A single turn carries every row of the set below to another of its rows. Some are shown first; where does it send the rows asked next?
tolo: [-3.24 -1.45 -0.78  0.02  2.72  0.06 -0.90  2.26  1.16  1.05  2.00  2.46
  1.01  0.36 -0.01 -1.89  0.03 -2.23  2.24  0.75 -1.66 -0.20 -1.15  1.69
 -0.33 -2.37]
Gafop: [ 0.29  0.74 -0.11 -0.88  0.22  0.76  0.49  0.00 -1.97  0.66 -1.49  0.31
  0.84 -1.60  0.90  0.75  0.60  0.52 -2.65  1.55 -1.64  1.07 -0.22 -0.95
  1.16  1.22]
gok: [-0.42  1.18 -0.77  0.52 -2.01 -0.62  0.15  0.69  0.14 -1.97 -0.30  0.16
  1.21 -1.05  1.08  1.49 -0.89 -1.60 -3.24  0.94 -1.57  0.06  1.03 -0.67
  0.32 -0.55]
vulil: [ 1.01  0.49  0.88 -1.55  1.54 -0.65  0.68  0.86 -2.46  3.38 -1.14  0.75
  1.34  0.45  0.84 -1.13  1.06 -1.71 -0.17  0.54  0.52  0.60 -1.38 -0.30
  1.16  0.84]
refom: [-3.12 -0.63  1.07 -0.20  2.51  2.39 -0.47 -1.02  3.31  1.66 -0.07  0.71
 -0.05 -1.48  0.93 -0.30  1.03 -0.29  2.00  0.04 -2.87  0.80 -0.83  1.28
 -1.55 -1.42]
nozo: [ 1.47 -1.61  1.30  0.87  0.13 -0.20 -0.85  0.33  2.15  1.70 -0.28  0.75
  1.73  1.75 -0.41 -0.57  0.21 -3.14  0.19 -0.96  1.20 -0.98 -3.99 -0.68
  0.28  0.56]
nesel: [ 0.46  1.29  0.76  1.13 -2.19 -0.63 -0.03  0.63  3.37 -1.27  0.47 -0.34
  0.84  0.30  0.27  1.29  0.11 -3.49 -1.78  0.24  0.51 -1.37 -1.17 -0.42
 -1.01 -0.27]
vatig: [-2.56 -1.63 -2.24  1.18  1.39  0.87  1.08 -1.44  0.45  1.05 -0.31  0.68
 -0.57 -0.78  0.48 -1.40 -1.43 -0.90  1.44 -1.22 -2.34  0.65 -0.34  1.71
  0.46 -3.94]
gaf: [-0.59  0.65  0.76  0.80 -2.91 -0.12 -0.53  1.81  3.07 -0.84  0.85 -0.12
  0.06  1.16  0.34  0.64 -0.23 -3.17 -1.88 -1.24 -0.29 -1.40 -2.07  0.11
 -1.83 -0.58]
mubas: [ 0.05  1.43  1.98  0.57 -2.54 -0.65 -0.19  1.17  3.50 -0.28  0.33 -0.90
  0.34  0.56 -0.31  0.98  0.14 -4.03 -0.67 -0.89  0.28 -0.58 -1.03 -0.07
 -0.30 -0.74]
dop: [ 2.16 -0.27  1.02  1.06  0.19 -0.58  0.51 -0.21  1.56  1.43 -0.21  0.10
  0.78  1.05 -0.89  0.18  0.24 -3.18 -0.35  0.08  1.72 -2.11 -3.46 -0.25
  0.12  0.60]
vov: [-0.23  1.67  0.12 -1.52  1.17  1.01  0.41 -1.52 -1.85  0.90 -1.15  0.95
  0.60 -0.99  1.67  1.32  0.74  0.61 -1.62  0.70 -2.42  0.79  0.71 -0.32
  1.02  0.52]
vopu: [-2.12 -2.15 -1.94  1.81  1.25  1.00  1.05 -1.75  0.55  0.95 -0.66  1.50
 -0.80 -0.21  0.22 -0.81 -1.35 -1.10  1.17 -1.73 -2.42  0.33 -0.27  1.74
  0.05 -3.69]
gokim: [ 1.03  0.07  0.09 -2.34  2.34  0.10  0.12 -0.38 -1.25  3.24 -0.72  1.62
  1.93 -0.54  0.40 -0.28  0.52 -2.17  0.42  0.97  0.11  0.46 -2.91 -0.17
  1.30  0.71]
lole: [-3.45 -0.18 -1.12 -0.33 -0.33  1.93  0.66  1.28  1.65  1.38  0.64  2.30
 -1.61  0.47  1.08 -1.60  2.02 -2.16  0.64 -0.68 -0.81  1.85 -0.61  1.75
 -1.92 -3.07]
lonu: [ 0.25  1.38  0.49 -1.20  1.19  0.45 -0.18  0.24 -1.89 -0.02 -0.82 -0.73
  0.55 -1.59  1.03  0.75  0.66  0.02 -2.14  0.42 -2.48  2.10  0.27 -0.90
  0.64  1.09]
nok: [-0.65  1.63  0.07  0.67 -1.71 -1.36 -0.57  0.52  0.03 -1.91 -0.16 -0.17
  0.69 -0.32  0.29  0.94 -1.68 -2.18 -2.56 -0.33 -2.64 -0.26  1.48 -0.28
  0.36 -0.80]
Kogu: [-3.28 -2.06 -0.61  0.16  2.79  0.15 -0.85  1.77  0.57  1.07  1.57  2.78
  1.65  0.23  0.28 -1.28 -0.49 -2.51  1.70  0.71 -1.63  0.04 -0.67  1.70
 -0.50 -2.87]
lor: [-3.01 -1.05  1.04  0.14  2.67  1.94 -0.60 -0.98  3.11  1.80  0.16  0.35
  0.06 -1.10  0.85 -1.03  1.00  0.48  2.45  0.18 -2.72  0.61 -0.74  1.06
 -0.49 -1.36]
kav: [-2.05 -2.81 -0.82  2.33  2.78  1.64 -1.71  0.54  1.92 -0.81  0.41  1.76
 -1.20  1.14  0.32 -0.70  1.77 -0.20  0.32 -1.82 -1.59  1.15 -1.90  0.82
 -0.57 -1.20]
niliz: [ 1.89 -0.34  0.86  0.59  0.70 -1.14 -0.07  0.32  1.28  1.88 -1.13 -0.40
  0.00  1.00 -0.52 -0.10  0.30 -3.01  0.22 -1.65  1.32 -1.41 -3.78  0.17
  0.93  0.77]
fif: [-3.66  0.60 -1.45  0.14 -0.19  2.01  0.50  0.73  1.97  0.91  0.35  1.64
 -1.72  0.58  1.31 -2.25  1.98 -1.59  0.69 -0.77 -1.16  1.74 -0.31  1.53
 -1.65 -2.89]
luged: [-0.86  1.10 -0.42  0.48 -2.04  0.41  0.90  0.45 -0.48 -1.86  0.69 -0.21
  0.30 -0.19  1.01  2.21 -1.06 -1.21 -2.76 -0.59 -2.19  0.21  1.21  0.01
  0.00 -1.83]
Debup: [ 1.40  0.25  0.72 -1.26  1.05  0.33  1.18  0.21 -1.77  3.32 -0.96  0.88
  1.09 -0.18 -0.26 -0.52  0.92 -1.48 -0.70  1.63  0.78 -0.42 -2.53 -0.35
  0.94  1.17]
galus: [-1.96 -2.29 -1.31  2.72  2.46  1.57 -1.22  0.88  2.01 -1.18  0.92  1.35
 -1.08  1.51 -0.14 -1.20  1.57 -0.61  0.84 -1.80 -1.47  1.35 -1.65  0.68
 -0.05 -1.69]

lole goes to refom
luged goes to gokim
And these:
Debup goes to nesel
lonu goes to niliz
vatig goes to tolo

